Each path below is one point turned by a fixed rotation once a step. After each direction that follows a path, write how fast that rotation turns it, in degrees each step (0 if it stays still).
Each turn is a multiple of 5 degrees from 10 to 175, or 0.
Each row of a path follows its step; steps can be skipped.
path 1
step 1: [-0.39 -0.82  2.10  0.56 -0.80 -0.55 -2.39  1.72  0.86 -0.97 -2.17  2.11
  0.13  0.80 -0.35 -0.69 -1.98  1.35 -0.86  0.70  0.69  1.98  0.12 -2.18
  0.68  0.33  3.08  2.03  0.17 -1.64  3.19  1.99 -0.36  3.13  0.65  3.42
 -0.12  1.03 -0.32 -0.11  1.03  1.32 -1.22 -2.63  0.33 -1.71 -4.29  0.05
  1.48 -0.26  3.70  0.57 -1.79 -0.37 -1.66 -0.83  0.69  0.15  2.90 -2.46
  2.66  0.39]
step 3: [ 1.30 -1.33  1.86  1.51  0.56 -0.51  0.87  2.04  0.66  1.49 -2.14  3.70
 -2.77 -0.89  0.31 -1.61  0.11 -0.92 -0.82 -0.56  0.79 -0.25 -3.96  0.16
 -0.28  3.14  0.59 -2.71  0.88 -1.60  1.26  0.34  0.72  0.39  2.73  3.48
  0.31 -0.42  1.00  0.91  0.83  0.13 -1.85 -3.85 -0.29 -0.59  0.10 -0.95
  2.21 -1.72  3.25  0.10 -1.01  1.15 -0.51 -0.75 -0.37  1.79 -0.06 -2.37
  3.03  1.92]
step 7: [-1.12 -0.44  2.66  1.15 -1.90 -1.40  0.39 -1.51  3.08  0.90 -0.17  3.23
  1.13  0.77  0.57 -0.70  2.07 -1.67 -4.60  0.07 -0.01 -0.37 -1.31 -0.36
  2.29  1.35  2.52 -0.48  1.20  0.16  2.57  0.68 -0.33  0.85  3.24  0.40
 -1.41 -0.71  0.10  1.09  1.42 -0.05 -3.42 -0.65 -2.93  0.64 -3.08 -0.53
  1.60 -1.23  0.89 -2.73  0.30 -1.11  0.96 -1.01 -1.48 -0.28  1.40 -1.16
  2.72 -2.12]
step 10: [ 1.79 -2.22  2.08  1.83 -0.19 -0.41  0.28  2.14  2.01 -0.69 -3.10  4.99
 -0.83  0.13  1.24 -0.16 -0.52 -1.25 -1.32 -0.13  0.72  1.47 -2.15  1.00
  3.09 -1.33  2.26 -0.08  0.13 -1.65  1.00 -1.74 -1.00  0.35  1.98  0.70
  1.56 -0.50 -0.27 -0.71  2.19 -2.14 -4.24  0.26 -1.93  1.28 -0.37 -2.52
  0.87 -0.89  2.81 -0.70  0.77  1.14 -0.41 -0.61  2.23  0.73 -2.50 -0.13
  1.98  0.83]
step 11: [ 1.29  1.83 -0.76  0.63  0.52 -1.95  0.22 -2.06  1.40  2.44  0.14  4.63
  2.71  0.67  1.59  1.99 -1.76 -0.99 -2.78 -0.16 -0.61  1.21 -0.18  1.61
  0.96 -0.09  0.95  2.48 -0.27 -0.10  1.26  1.46 -1.69 -2.71  0.33 -0.02
 -0.09  1.24  0.13  3.95  1.15 -2.51 -0.25 -1.81 -1.57 -2.01 -2.01 -2.43
  2.03 -0.78  0.24  0.09 -0.15  0.01 -0.24  0.07  1.79 -1.53  0.59  1.47
  4.16 -0.01]
step 12: [ 1.40 -4.34  2.15  1.84 -0.16 -1.01 -1.41  0.16  1.15  3.64 -2.64  5.74
  1.39 -0.17  0.10  0.46  0.58  0.79 -0.20 -0.72  0.67  1.93 -1.44 -1.51
  2.70 -0.16  0.82 -0.74  0.96 -0.73  0.21 -0.09  0.35 -1.18 -0.74  0.97
 -0.07 -1.45 -0.33  0.75  1.56 -2.40 -0.81  0.32 -0.09 -1.87 -0.39  0.29
 -1.96 -2.37  3.20  0.55 -1.24 -1.44 -0.22 -0.48  2.29 -2.87  3.05 -0.70
 -0.15  0.30]
step 13: [ 0.23 -2.59 -0.27  1.02 -2.47  0.00  0.69 -1.67  3.16  0.46 -0.57  1.85
  0.54  0.27  0.31  0.03  1.91  3.40 -2.16 -0.07  0.85 -1.10 -3.11  0.31
  1.66 -1.15  3.02  0.36 -0.60 -0.19  2.61  1.27 -2.28  0.94 -1.34 -1.18
  1.21  1.49 -1.51  1.79  1.34 -3.59 -1.19 -0.98 -0.84 -2.74 -0.80 -0.65
  1.72 -0.60  2.64 -0.56  0.06  0.96 -1.91  1.07  2.65  1.33 -1.13  0.98
  3.80 -1.53]
step 18: [ 0.40 -2.09 -1.95  1.09  0.12 -1.95  0.95 -0.45  0.72  1.32 -1.61  2.68
  1.67 -0.86 -0.40 -0.47  1.26 -0.62 -3.31  1.84 -0.91  0.21  0.03  1.63
 -1.20  1.39 -1.20 -1.24  0.79 -0.03  0.30  3.02  1.89 -2.00 -0.64  0.13
 -3.00  0.43 -1.58  3.00  1.78  0.13  0.07 -1.88 -2.80 -1.57 -0.49 -3.34
  1.89  0.25  3.91  0.54 -1.59 -0.78 -0.04 -1.57  2.12 -0.96  3.46  0.85
  2.64  0.05]
Speeds:
[ 0.00  0.44 -0.02 -0.21 -0.17 -0.13 -0.25  0.00  0.19 -0.47 -0.38 -0.52
  0.31  0.29  0.33  0.34 -1.11 -0.76  0.18  0.61 -0.09 -0.29 -0.16  0.96
  0.40  0.48  0.34  0.36 -0.21  0.19  0.79  0.16  0.17  0.34  0.50  0.25
  0.20  0.06  0.76 -0.18 -0.14  0.78 -0.10  0.52 -0.69 -0.33 -0.97  0.10
  0.09  0.52  0.06  0.31 -0.01 -0.18  0.12 -0.01  0.61 -0.44  0.43  1.00
 -0.05 -0.56]
110
[ 0.29 -0.19  0.81  0.55 -0.40 -0.29  0.19 -0.91  0.07  1.16  0.24  0.12
  0.20 -0.44 -0.52 -0.32  0.05  0.05  0.37 -0.54  0.53 -1.09  0.46 -0.06
  0.39  0.25 -0.32 -0.29 -0.84 -0.64  0.32 -0.19  0.34  0.05 -0.05 -0.30
  0.45 -0.15  0.49  0.18 -0.74 -0.27  0.11  0.50 -0.16 -0.14  0.26  0.54
 -0.13  0.72 -0.30  0.58 -0.37  0.16 -0.13  0.52  0.26  0.40  0.09 -0.06
  0.59 -0.27]
45
[-0.85 -0.12 -0.33  0.76 -0.32  0.44  0.41  0.12 -0.26 -0.08 -0.67  0.20
  0.16 -0.09  0.12  0.39  0.71 -0.18  0.29 -0.04  0.28 -0.08 -0.63  0.35
 -0.70 -0.31  0.43 -0.52  0.11 -0.89 -0.43 -0.13  0.66 -0.33  0.52 -1.44
  0.22  0.60 -0.46 -0.61  0.24  0.39 -0.34  0.36 -0.71 -0.30  0.08 -0.07
  0.25  0.15 -0.32 -0.29 -0.45  0.31 -0.27 -0.52  0.49  0.00  0.02  0.21
 -0.06 -0.06]
140
[ 0.03  0.65 -0.90  0.30 -1.08 -0.34 -0.70 -0.07  0.47  0.15  0.40 -0.22
  0.63  0.91  0.21 -0.19  0.26  0.04 -0.50 -0.36 -0.29 -0.15  0.21 -0.08
 -0.08  0.34 -0.15  0.02 -0.37  0.07 -0.01 -0.01  0.82 -0.20 -1.03 -0.46
  0.03  0.18  0.38 -0.37  0.48  0.10  0.44 -0.65 -0.18  0.47  0.11 -1.06
  0.48 -0.65 -0.40  0.44 -0.17 -0.23 -0.19  0.64 -0.02  0.28  0.12  0.33
  0.06 -0.26]
155
[-0.10 -0.05  0.32  0.33 -0.19  0.12  0.59 -0.40 -0.31  0.29  0.70  0.26
  0.97  0.05 -0.15 -0.59  0.50 -0.34 -0.30  0.61 -0.84  0.09  0.11 -0.23
 -0.15 -0.06  0.55 -0.25  1.08  0.13  0.05  0.08  0.02 -0.21  0.77 -0.17
 -0.50 -0.15  0.06  1.06 -0.59  0.65  0.05 -0.55  0.01 -0.16  0.59 -0.16
  0.16  0.15 -0.01  0.44  0.62  0.56  0.19  0.39 -0.23 -0.17  0.28  0.72
 -0.56 -0.66]
160
[ 0.24 -0.38 -0.03 -0.17 -0.33  0.14  0.64  0.00 -0.03  0.17  0.19 -0.11
 -0.19  0.08  0.01  0.76 -0.02 -0.08  0.19 -0.25 -0.49  1.05  0.21 -0.03
  0.55 -0.34  0.06  0.28  0.02  0.64  0.33 -0.76  0.35 -0.36 -0.34 -0.09
  0.48  0.57  0.55  0.53  0.25  0.15 -0.22  1.27  0.27 -0.20  0.37 -0.62
 -0.12  0.23  0.17  0.04 -0.22  0.06 -0.03  0.12  0.65  1.02 -0.41 -0.58
 -1.13 -0.48]
170
[ 0.00 -0.04  0.19  0.60 -0.19 -0.26 -0.29 -0.52 -0.60 -0.06  0.70 -0.37
 -0.32 -0.14 -0.76  0.01 -1.03  0.10 -0.17 -0.95 -0.04 -0.12 -0.10  0.20
  0.35  0.23 -0.09  0.02  0.04 -0.51  0.19 -0.45 -0.48  0.17  0.12 -0.27
  0.32  0.64 -0.25  0.06  0.77  1.01 -0.17 -0.69 -0.67 -0.42 -0.37  0.27
 -0.17 -0.78  0.32 -0.01  0.30  0.62  0.42 -0.09 -0.59  0.22  0.17 -0.40
 -0.81  0.57]
10
[-0.02 -0.95 -0.25  0.30 -0.26 -0.67  0.81 -0.12  0.15 -0.12  0.13  0.65
 -0.42  0.16  0.57 -0.40  0.15  0.25 -0.28 -0.36  0.67  0.35  0.35  0.64
  0.56  0.55  0.17  0.42  0.02  0.69 -0.13 -0.32 -0.53 -1.02  0.21 -0.03
 -0.58 -0.03 -0.62 -0.77 -0.43 -0.28  0.44 -0.24 -0.43 -0.26 -0.72 -0.06
 -0.66 -0.28 -0.06  0.14 -0.39  0.46 -0.04  0.55  0.19 -0.25 -0.46  0.50
 -0.09 -0.37]
10
path 2
step 1: [ 2.16 -3.70 -1.93  0.91 -3.72  1.08  2.20  0.67  0.89 -1.56 -1.17  0.22
 -1.50 -1.13  1.40  0.37 -1.93 -2.49  0.31  0.10  3.17 -0.70 -0.85 -2.81
  1.07  0.01  1.69  0.17  0.48 -2.54  0.57  1.64 -1.43  1.98  1.59  0.96
 -0.04 -1.29  1.46  2.04  1.65 -0.43 -0.55  0.37 -1.55 -1.98  0.45 -0.71
 -0.78  1.95 -2.69  2.67 -0.82  0.64 -2.40  1.10 -1.18  1.62 -3.26  0.11
 -0.97 -0.56]
step 2: [-1.48 -1.63  1.05  1.47  1.78 -0.24 -1.11  2.11 -2.43 -0.91 -1.01  4.32
  0.93  0.61  0.84  0.72  1.33 -1.38  0.20  2.37 -3.20  0.18 -2.83 -0.95
  1.41  0.43  2.71  0.00 -1.29 -0.15  1.55 -0.18  3.04  2.40  2.91 -1.12
  0.79 -2.07 -1.85 -0.70  2.08  1.87  0.70 -1.43 -0.52 -1.83 -1.01  0.31
  0.81 -0.14  1.35 -0.27  1.19 -0.24 -2.21 -0.19 -4.00  1.09 -0.64  0.80
 -0.32 -0.64]
step 4: [ 0.31  0.78  2.50  0.14 -1.30 -1.40  1.25 -2.33  1.46 -0.21  0.45 -0.01
  0.73  0.57 -2.00 -0.56 -3.79  2.18 -0.42  1.31 -1.01 -2.31 -1.12 -2.34
  1.47  2.49 -0.84 -1.19 -1.24 -2.64  0.14 -0.25 -3.44  0.98 -1.58 -2.73
 -1.38  0.80 -1.16  1.21 -0.45 -1.78 -0.80 -1.67  2.49 -1.00  2.73  0.14
  2.26 -3.60 -0.35  1.63 -0.34  1.22  0.82  1.82  0.44 -2.13  1.03 -0.10
  0.64  2.31]
step 10: [-0.78 -1.41  1.11  2.97  0.94  0.89 -0.03  0.28  1.97 -0.89  2.95  1.90
 -0.71 -0.07  1.80 -0.36 -2.21 -1.91  1.47 -3.16  0.59  0.88  1.17  1.91
 -0.33  0.63 -1.33 -0.48 -0.01 -4.02 -0.53 -2.59 -1.39 -2.38 -1.32 -0.95
  2.06  0.56  2.88  0.06 -1.02 -2.60  0.32  2.06  0.85  0.39 -1.24 -1.46
 -0.49  1.73 -2.34  2.22 -0.28 -1.81 -0.42 -1.92 -0.55 -2.00  2.65 -0.76
 -2.13  0.43]
step 13: [ 2.47  1.67  1.18 -2.91  0.19  2.84  0.81  2.19  0.51 -0.24  1.45 -1.23
  1.91 -2.90 -0.34 -0.46  1.07  1.24 -2.22  0.75  1.20 -0.73 -0.33 -0.99
  2.02 -0.83 -2.75  1.42  0.19 -0.33  0.81 -1.27 -2.69  0.36  1.00  0.34
  0.59 -0.91  0.30  2.58  5.05 -1.65 -0.76 -1.00 -1.15  2.37 -1.84 -3.02
 -1.58 -2.19 -1.62  2.46  0.59  0.73 -0.44 -0.73  1.75  0.68  0.19 -0.46
 -0.46 -0.09]
step 15: [-0.49 -0.15 -0.77  3.40 -0.96 -0.65  0.28 -0.56  1.58  0.36 -0.88  1.78
 -2.50 -0.19 -1.76 -0.66  2.39 -2.51 -0.29  0.73  0.40 -1.09  0.48  1.36
 -1.87  1.78  0.83 -0.14 -1.84  2.71 -2.67 -1.34 -2.21 -0.48 -0.67  0.18
  2.97 -2.84 -1.54 -0.62 -0.08 -0.18  2.34  0.80 -1.36 -0.66  0.94 -0.14
 -1.07  0.66 -0.59 -3.16 -2.64  2.66 -2.16 -1.75  1.30  1.37  3.23  2.53
 -0.64 -1.23]
step 16: [ 1.78 -1.78 -0.82 -0.99 -0.03 -3.18 -0.17  2.13 -1.26 -1.22 -1.91  0.43
  0.47  2.39  1.93 -1.17 -0.88  3.43  0.13  1.42  1.20  0.11  2.19  0.52
  1.37  2.90  0.04 -3.06  0.94  0.73 -3.45 -1.58  1.34  2.40 -0.28  1.32
  1.49 -0.38  0.97  0.37 -0.33 -1.32 -0.12 -2.03  2.71  0.89 -0.34  0.11
  1.18 -2.27  0.81 -0.52 -0.02 -0.73 -1.04 -2.51  2.21 -0.19  3.87  1.22
 -1.13  1.86]
step 17: [ 2.45  1.27  1.85 -0.72 -2.42 -0.19 -1.04 -0.84 -1.50 -1.97 -2.24 -1.06
 -1.47 -2.47 -0.34  0.43  0.23  4.04  2.23  1.04  3.43 -0.75  0.06 -2.09
 -1.82 -1.31 -0.23 -1.69  1.49 -0.23  2.26  2.06  2.18 -0.85  1.53  0.22
 -0.53 -1.02  1.12  3.40 -0.50 -1.82  2.71 -2.60 -0.96 -0.33  1.20  1.31
  0.96  0.95  1.43 -0.20 -1.37 -0.57  1.37 -0.83  2.59  1.07 -2.21 -0.99
 -0.33  0.61]
Speeds:
[-0.29  0.17  0.74  0.71  0.10  0.56 -0.73  0.65  0.30  0.04 -0.46  0.05
 -0.14  0.24 -0.09 -0.28 -0.10 -0.07  0.80 -0.17 -0.44 -0.03  0.25 -0.67
  0.26 -0.26 -0.43  0.50 -0.35  0.42  0.02 -0.70  0.76 -0.76 -0.46 -0.44
  0.15 -0.42  0.37 -0.72 -0.16  0.25  0.12  0.12 -1.07  0.02  0.25 -0.15
  0.12  0.33 -0.31  0.92  0.32 -0.03 -0.19 -0.84 -0.62  0.50 -0.24 -0.11
  0.23  0.04]
90
[-0.36  0.71 -0.44 -0.19 -0.01 -0.13 -0.16 -0.05  0.40 -0.46  0.63  0.04
 -0.23  1.04 -0.39 -0.36 -0.39 -0.47 -0.17  0.06 -0.39 -0.50  0.01  0.35
  0.25  0.30 -0.59  0.79  0.15 -0.42  0.78  0.22  0.55  0.33  0.39  0.32
 -0.91  0.79  0.39 -0.24 -0.68 -0.54  0.22  0.08 -0.72 -0.24  0.01  0.03
  0.52  0.11  0.37 -0.55  0.29  0.18  0.42 -0.52  0.30 -0.79 -0.42  0.37
 -0.20  0.14]
25
[-0.43 -0.98  0.85 -0.22  0.52 -0.49 -0.96  0.61  0.13  0.00 -0.07 -0.62
  0.10  0.47 -0.17  0.12 -0.03  0.37  0.22 -0.10  0.13  0.03  0.23  0.20
 -0.23 -0.26  0.13 -0.41  0.66 -0.03  0.12  1.15  0.54 -0.27 -0.03  0.23
 -0.13  0.19 -0.38 -0.15  0.26 -0.29 -0.12  0.77 -0.35 -0.17 -0.56  0.40
  0.57 -0.61 -0.92 -0.45  0.31  0.65 -0.20  0.57 -0.34 -0.18  0.56 -0.23
 -0.39  0.02]
155
[-0.75 -0.78 -0.49 -0.57 -0.45 -0.47  0.53  0.31 -0.37 -0.35  0.43 -0.23
 -0.20 -0.14  0.01 -0.51 -0.16 -0.47  1.20 -0.61  0.47  0.45  0.20  0.10
  0.53  0.04 -0.37 -0.10  0.05  0.45  0.45 -0.39  0.90  0.15 -0.30  0.64
  0.18  0.30  0.32 -0.19 -0.17  0.65 -0.11  0.18  0.84  0.29  0.29 -0.07
 -0.16 -0.57 -0.60 -0.30 -0.37 -0.55 -0.10 -0.03  0.12 -0.13 -0.44 -0.13
  0.82 -0.25]
160
[-0.32 -0.22 -0.45 -0.36 -0.50  0.52 -0.52 -0.74 -0.14 -0.03 -0.17  0.10
  0.22  0.02  0.13  0.13  0.72  0.55  0.11 -0.76 -0.38 -0.73  0.20 -0.77
  0.52 -0.12  0.61 -0.94  0.39  0.10 -0.43 -0.53  0.05 -0.56  0.59  0.68
  0.29  0.40  0.77  0.00 -0.32 -0.46 -0.21 -0.20 -0.05 -0.42  0.58 -0.26
  0.75  0.56 -0.39  0.14  0.00  0.03  0.28  0.20  0.16 -0.55  0.55  0.44
 -0.13 -0.58]
65
[ 0.28 -0.24  0.03  0.04 -0.04  0.09 -0.11  0.24  0.57  0.10  0.54  0.51
 -0.46 -1.01  0.71 -0.33 -0.26  0.26 -0.86  0.55  0.21  0.18  0.16 -0.47
 -0.25 -0.07  0.72 -0.03 -0.47 -0.89  0.09 -0.28  0.45 -0.18  0.12  0.12
  0.05  0.57  0.14 -0.72 -0.52 -0.07  0.45 -0.43  0.19  0.68 -0.49  0.42
  0.29  0.18 -0.53 -0.28  0.83  0.58 -0.42  0.11 -0.03 -0.23 -0.32 -0.28
  1.05 -0.50]
40
[-0.66  0.40  0.06  0.03 -0.59  0.05 -0.43 -0.35  0.70 -0.17 -0.57  0.71
 -0.87 -0.10 -0.09 -0.34 -0.25 -0.19 -0.43 -0.03  0.36 -0.22 -0.43  0.10
  0.29  0.32 -0.13  0.62  0.88 -0.21 -0.35  0.47 -0.03 -0.37 -0.09 -0.12
  0.30 -0.48 -0.36 -0.70  0.36  0.01 -0.10  0.18  1.19 -0.21  0.33 -1.17
  0.54 -0.22 -0.09  0.15 -0.41  0.58 -0.30  0.03  0.12 -0.01 -0.46 -0.70
 -0.46 -0.30]
130
[-0.03 -0.58 -0.72  0.25  0.72 -0.84  0.15  0.50  0.62 -0.17 -0.65  0.88
  0.21 -0.07  0.85  0.04  0.43 -0.15  0.02 -0.23 -0.18  0.29  0.09  0.04
 -0.24 -0.42 -0.65  0.24 -0.09 -0.63 -0.67 -0.10  0.52  0.32  0.32  0.34
 -0.09 -0.65 -0.26 -0.56 -0.08 -0.80  0.05  0.09 -0.66 -0.18  0.86 -0.30
 -0.45  0.21  0.23 -0.34 -0.58 -0.33 -0.12  0.92 -0.12 -0.18  0.18  0.33
  0.22  0.14]
80
